128 stands for zero in the data rows.
Here are some points:
133|132|129|130|127|114|144|117|141|128|126|128|147|142|115|138
152|138|116|116|104|129|146|96|152|124|114|118|118|155|120|125
130|118|134|121|106|123|133|122|135|122|118|125|147|127|137|127
112|140|158|94|142|108|125|120|164|129|118|163|163|122|123|107
130|131|112|132|123|129|116|134|145|103|136|125|136|135|121|147
120|114|130|117|121|110|131|127|123|121|129|122|116|110|148|117
36|141|57|181|54|139|170|109|0|30|162|72|13|111|175|153
131|128|128|132|118|145|133|119|146|148|135|112|120|137|122|137
126|132|133|121|130|118|125|128|117|134|146|131|154|115|142|128
70|118|107|156|65|93|169|111|60|85|143|105|45|137|165|141
118|129|122|118|124|132|131|128|131|145|127|124|139|141|122|111
134|120|136|138|143|111|130|129|122|128|141|134|131|122|119|114
37|102|130|176|100|98|72|176|14|79|227|224|194|73|126|188
52|147|65|173|57|138|160|101|0|9|172|73|4|128|174|141
99|83|167|129|163|51|147|185|71|140|195|194|218|141|135|97
115|132|114|137|108|143|136|116|107|106|136|141|107|119|146|143
136|58|60|145|120|161|139|115|22|127|120|50|52|98|119|173
123|135|129|115|127|118|115|119|137|138|116|129|128|115|133|134
146|22|0|142|105|206|152|107|0|114|116|8|17|101|111|199
116|129|132|110|121|103|126|112|92|99|132|110|90|111|140|127
Then 10 other points, each followed by its number:
136|134|120|133|149|152|123|145|170|155|120|146|161|124|110|135 0
126|126|142|123|142|128|112|132|136|114|118|143|133|121|137|122 1
79|85|121|171|107|126|122|165|63|110|183|189|155|105|140|180 2
118|140|140|117|119|114|129|129|127|122|132|116|130|107|135|121 3
110|125|134|111|136|135|138|123|137|130|124|135|129|127|122|135 4
123|125|119|126|123|134|136|122|132|117|139|130|108|105|132|144 5
123|129|126|125|114|129|125|106|132|128|115|136|126|132|127|151 6
120|136|132|125|139|134|127|122|118|117|121|116|135|134|126|123 7
132|113|134|122|116|119|132|131|148|132|126|128|139|134|132|135 8
255|202|205|54|189|197|125|140|255|240|0|117|167|187|43|85 9
Which two of these numbered points are nearest to each point below by angle, seen from the average point of the first points? Their numbers follow each, nearest first.
148|136|130|137|130|117|130|129|151|131|126|151|111|111|124|136 > 5 0
240|167|162|87|105|166|155|100|255|166|29|60|60|204|85|94 > 9 6
119|128|146|133|136|140|126|113|113|122|142|126|129|139|127|128 > 7 4
45|72|109|166|174|111|95|151|29|132|213|194|221|65|147|141 > 2 0
49|111|76|151|108|111|149|122|0|67|214|112|109|117|169|148 > 2 3
255|142|73|136|255|255|42|185|255|255|112|190|255|151|62|181 > 0 9
58|118|102|169|101|116|111|159|53|113|194|179|209|88|125|169 > 2 0
0|88|103|225|98|123|72|223|0|51|255|255|255|47|136|237 > 2 0
141|123|130|137|132|122|121|128|141|132|119|118|158|144|131|134 > 8 0
Here are 10 other points, each followed by its number:
30|59|111|161|179|102|90|167|32|119|232|177|211|73|155|160 0
164|175|106|126|124|160|120|89|168|117|85|91|102|123|110|149 1
123|132|131|127|118|138|122|136|137|113|122|110|125|130|124|141 2
0|107|155|137|0|0|199|62|0|2|153|68|0|112|186|54 3
25|119|80|156|20|62|194|76|0|10|144|81|0|138|183|139 4
255|255|32|95|13|255|63|0|255|125|0|0|0|212|24|197 5
25|80|121|175|192|96|92|182|17|118|197|199|230|55|149|161 6
120|138|122|136|123|115|132|120|136|126|111|139|123|132|126|136 7
121|134|137|121|138|137|113|131|125|121|133|123|130|126|139|145 8
0|66|58|193|147|96|74|180|0|65|255|197|209|40|174|174 9
The same question for these:
6|93|154|147|9|21|159|106|0|21|160|108|9|117|171|85 > 3 4
79|126|151|118|65|96|168|113|26|70|130|86|57|123|149|104 > 3 4
102|116|121|139|149|111|102|138|98|125|152|148|140|109|133|136 > 6 0
44|129|70|179|48|120|153|110|0|8|156|54|4|133|176|148 > 4 3
135|129|115|137|127|145|134|130|122|117|129|130|130|137|114|142 > 2 7
15|31|206|131|180|18|155|212|0|130|255|255|255|104|164|62 > 0 6
149|86|167|102|255|158|18|212|247|245|166|230|255|90|95|129 > 8 2
70|117|136|163|114|126|93|150|65|109|191|180|181|101|123|157 > 6 0
131|127|118|126|136|134|123|142|133|130|123|126|142|120|141|151 > 8 2
